(in the rows, 128 means zero)
Each named turn below is shown by a few rows before and after it. Which turns, in which order, take the first row of each later pair to the second? The first pair is answered.
J_77 (before => after):
[114 108 129 109  95  95 179 177 116 188 104 113 138 154  43 127  60 153
 133 157 127 182] => [123 116 136 125 100  83 160 167 120 166  96 113 124 166  24 130  71 164
 121 160 135 173]
[124  93 123 181 121 134 102  68 141  80 133 156  96 145 117 104 138 147
 101 123 132  74] => [124  92  96 158 118 174 146  77 156 120 131 152 103 114 152 101 140 117
 107 115 102  73]
[ 88 134 108 115 133 172 159 110 152 156 133 127  91 123 151 125 114 116
 116 144 124 110] => [ 82 144 122 105 139 146 170 143 140 168 154 124 124 124 169 117  99 107
 141 142 133 134]
[117 143  63 107 129 184 127 104 178 146 103 111 149 131  86 140 160 114
  96 109  67 116] => [117 151  65  75 126 165 152 149 153 166 127 104 184 126 117 133 132  99
 124  96  67 136]
J_789 (before => after):
[154 112 137 178 173 120  85 118 135 108 158 158  97 113 171 112  76 105
 103 144 146 132] => [163 151 102 146 170 159  77 102 168 135 121 144  88 130 126 133  90 121
  85 142 111 121]
[142 101 103 105 131 140  96 102 165 104 148  96  82 120 132 126 171 119
  99 114 168  96] => [149 131 105  73 122 142 127 145 163 122 150  94  62 146 144 136 142 138
 125 129 193 128]
[137 121 136 113 128 114 130 136 116 138 136 125 153 119 139 137 138 110
 121 119 108 137] => [152 123 136 110 130 122 124 134 118 140 132 116 156 120 132 134 137 113
 121 122 102 126]
[133 142 148 116 138 115 161 164  96 133 138 126  90 144 176 129  92 162
 173 172 194 186] => [126  56 131 192 156 112  87  66 119  85 136 138 120 103 138 104 163 126
  95 142 137 104]
J_258 (before => after):
[132 116 116 101 145 123 153 159  95 162 156 105 184 110 160 118 110  86
 135  89  85 128] => [133 109 107 118 153 113 118 135 100 144 151 100 196 113 129 118 129  87
 115  80  68 117]
[141 153 130 108 152 115 101 117 106 133 120 134  90 125  62 149  98 199
 130 170 142 146] => [142 141 114 114 143 150 115  89 127 142 105 145  64 113  74 153 109 191
 119 174 126 123]
[141 119 131 141 128  96 114 148  99 106 141 118 150 132 102 113 112 138
 138 127 128 132] => [143 102 110 151 119 136 114  98 135 123 121 127 119 117 109 112 135 128
 125 126 109 103]
Then:
Between the rows of a pair lie 2 to 4 turns.
[115 150 119  93 123 119 156 166 114 170 151 114 192 104 153 113 125 100
 141  88 104 139] => [119 125  99 103 119 158 151 114 152 171 132 117 171  95 139 111 149  88
 114  76  74 109] => J_258 then J_258
[101  75 175 170 163  85 126 134 119 102 148 164 127 100 168  97 106 122
 135 132 169 149] => [106 128  98  95 164 116 118 154 142 166 127 122 208 113 105 113 120 106
 109  83  91 139] => J_789 then J_77 then J_77 then J_258
[136 142 145 133  81 131 185 166  92 147  99  91  60 150 112 140  64 190
 169 204 162 148] => [148 111 117 176  85 145 131  95 133 120  65  93  43 143  54 146 113 190
 112 203 131  99] => J_77 then J_258 then J_258
[137  63 170 201 122  86 113  85 117  74 142 149 108  99 157  97 127 130
 124 137 159 122] => [129  66 136 169 107 151 159  73 152 129 129 147  97  79 192  93 138 102
 120 126 116 100] => J_77 then J_77
[136  67 159 163 130 137 127 103 120  94 146 135  80  96 170 139 123 122
 201 175 165 145] => [143 108 115 114 147  98  80 155 101 123 163  95 219 111  98 138 124 113
 179 115 100 149] => J_789 then J_77 then J_77 then J_258
[130 142  92 149 160 175  66  77 159 118 102 117 100 144 122 120 150 154
 109 141  81 129] => [120 175  99  97 155 157 119 164 119 158 140 111 151 141 179 117  95 137
 164 133 102 178] => J_77 then J_258
[126 116 142 156 133 164 144  83 127 109 125 163 109 120 173 106 132 114
 136 148 134 112] => [135 143 118 148 139 158  96  77 135 101 100 140 114 146  97 123 146 135
 106 152 123 113] => J_258 then J_77 then J_789
[140 136 112 120 104 186 167 103 174 147  78 134  55 122 127 142 139 128
 127 154 123 115] => [140 166 149  99 115 128 179 174 119 141 116 135  92 139 137 145  95 151
 178 153 169 168] => J_258 then J_258 then J_258 then J_258
[133 147 128 113 104 170 168 132 144 160 100 139  63 129 162 141 117 138
 151 146 131 144] => [131 107 154 176 143  70  77 120  98  95 143 136 158 130  94 129 141 124
 113 120 127 121] => J_258 then J_789
[116 122 176 148 136 101 163 139 120 107 148 160 114 139 189 144 115 123
 130 140 154 173] => [117 155 117  97 129 163 183 139 155 165 128 141 126 142 180 156 118 107
 120 119 110 170] => J_789 then J_77 then J_789
[126 132  78 146 139 154  72  55 160 114  90 119 123 144  42 138 162 157
  72 122  91  99] => [ 97 121 121 108 123 130 175 163  97 165 173 126 210  91 198 104  87  98
 160  88 112 146] => J_77 then J_77 then J_789
[121  91 154 159 135  96  91 106 103 110 130 141 119 126 129 121 113 127
 103 136 148 116] => [126 115 105 117 115 163 134 102 147 158 103 137  87 115 144 137 121 115
 110 136 121 110] => J_258 then J_77 then J_789
[124  89 105 164 131 130 100  69 150 108 116 138 142  96 118 122 172 102
  89 112  82  92] => [136 179 107  87 137  97 118 180 108 144 137 105 197 140  97 135 117 128
 132 101 103 158] => J_77 then J_789 then J_258
[135 132  97 145 128 107  95 101  96 107 159  65 165 149  68 104 147 110
 105 104 110 148] => [130 137 107 121 102 180 185 120 113 154 154  82  81 123 167 105 108 111
 160 134 145 172] => J_258 then J_789
[124 139  68  94 123 144 118 167 138 183 152  85 224 135  84 127 113  93
 106  94  49 109] => [123 107  53 116 114 177 113 121 173 177 127  97 181 123  84 128 140  91
  83 102  35  82] => J_77 then J_258
[ 98 102 103 178 153 144 143 105 147  81 107 133 148 101 140  98 166 104
 114 101 114 116] => [ 99 122  82 158 146 172 169 117 159 108  94 127 142 108 153 110 159  98
 119 104  98 117] => J_258 then J_789
[122 132  78  99 107 192 176 122 161 187 119 117 128 103 160 122 136 101
 135 101  83 106] => [128 141  80  92 109 188 187 132 150 190 122 124 123 112 164 129 129 109
 147 103  96 120] => J_789 then J_789 then J_789
[142 108 144 130 121  90 163 167 129 163 122 143 116 125 169 134  93 150
 145 169 163 183] => [142  85 100 154 115 144 148  97 177 169  82 142  81 112 141 143 137 146
  99 172 116 139] => J_77 then J_77 then J_789 then J_77
[ 89  99 155 154 113 136 126 154 101  93 130 122 165  87 167 101 108 120
 100  75 149 137] => [ 96  94 151 172 109 143 100 126 112  72 120 132 138  92 137 106 129 135
  86  86 153 123] => J_77 then J_77
[117 131 123 174 146  46  93 121 132  73 157 129 166 104  89 121 148 130
  87 119 155  68] => [136 199  80 122 133  75 105 142 158 123 120 112 157 138  45 146 139 146
  94 119 141  87] => J_258 then J_258 then J_258 then J_789
[122  92 168 183 150  72  87 106 110  70 132 155 114 132 105 125 152 119
 110 140 151 119] => [134 156 173 126 133  84 122 168  95 104 125 144  99 158 125 147 112 149
 153 163 182 174] => J_789 then J_789
[115 145 101  93 102 181 158 144 138 164 125 115 151 129 163 147 117 143
 134 110 128 138] => [121 126  93 128 112 178 105  92 159 127 107 119 126 135 109 152 155 147
  94 115 116 108] => J_258 then J_77 then J_258
[144 118 146 130 128 122 134  95 132 115 101 134  46 126 157 150 134 148
 154 162 153 127] => [147 113 124 126 124 139 116  68 163 122  91 137  63 122 131 147 161 140
 123 147 119 107] => J_258 then J_258 then J_77
[130  55 127 162 131 155 156 104 144 104 130 142 131  91 169  75 171  78
 128 114 112 104] => [128  50 146 173 126 142 161 108 133  86 140 148 103 109 180  70 158  92
 144 131 147 127] => J_258 then J_77 then J_258 then J_258
[132 129 122 109 125 178 130 101 146 162  97 108  73 143 116 132 144 149
 134 130 110 128] => [135 110 151 145 146  95  74 108 106 113 130 109 129 152  80 123 149 159
 118 113 131 130] => J_258 then J_258 then J_789 then J_789
[133 122  91 132 122 180 144 100 159 161  95 135 124 112 139 130 152 133
 113 124 111  99] => [124 143 119 115 145 109 129 171 107 154 141 122 199 121 134 124 123 135
 133 111 126 138] => J_77 then J_258
[116 179 102 151  96 124 102 121 203 153  97 144  77 155  99 125 168 121
 123 137  80 102] => [119 207 136 134 109  58  94 188 153 140 122 130 125 179  88 125 133 137
 149 134 107 144] => J_258 then J_258
[124 109 160 150 144  65 105 128  93  81 145 119 166 128 124 120 121 132
 137 123 135 138] => [123  94 139 148 120 150 156  80 146 106 110 142  75 105 175 120 138 122
 130 142 130 113] => J_77 then J_258
[118 102 137 146 130 149 123 103 153 112 120 122  66 132 150 132 141 140
 130 151 133 113] => [124 136 136 100 122 150 162 155 138 142 137 113  95 131 178 132 111 134
 172 143 141 142] => J_789 then J_77 then J_77
[122 115 154 190 111  75 107 132 125 136 139 166 116 120 130 130 121 155
 139 133 135 126] => [126 145  94 150 109 135 120 125 167 184 104 152 114 124 113 138 137 149
 123 116  90 109] => J_789 then J_77
[125 166 111  84 121 165 150 147 131 169 118 123 107 135 137 136 109 129
 137 135 124 144] => [126 167 103  83 127 151 139 157 129 175 123 118 140 129 128 136 116 121
 129 120 106 138] => J_258 then J_258 then J_77 then J_258
[105 148  93 107 105 143 165 131 138 143 100 104 133 143 133 113 113 122
 140 140 114 122] => [ 99 112 140 153 122  93 149 131 112 102 131 113 142 131 148 100 114 125
 141 147 145 122] => J_789 then J_77
[129 114  87 106 110 205 142  88 185 167  84 126 111 112 154 142 167 107
 129 139  82 100] => [123  93 101 121 127 157 100  98 166 151 123 125 195  99 139 122 173  86
 105 105  52  90] => J_77 then J_258 then J_789 then J_258
[138 149 111 140 152 134 100 108 113 132 134  96 141 126  96 138 142 111
  89 118  89  92] => [130 126 122 134 136 163 147 107 118 143 143 110 106 102 161 116 135  91
 115 125  97  90] => J_258 then J_789 then J_789
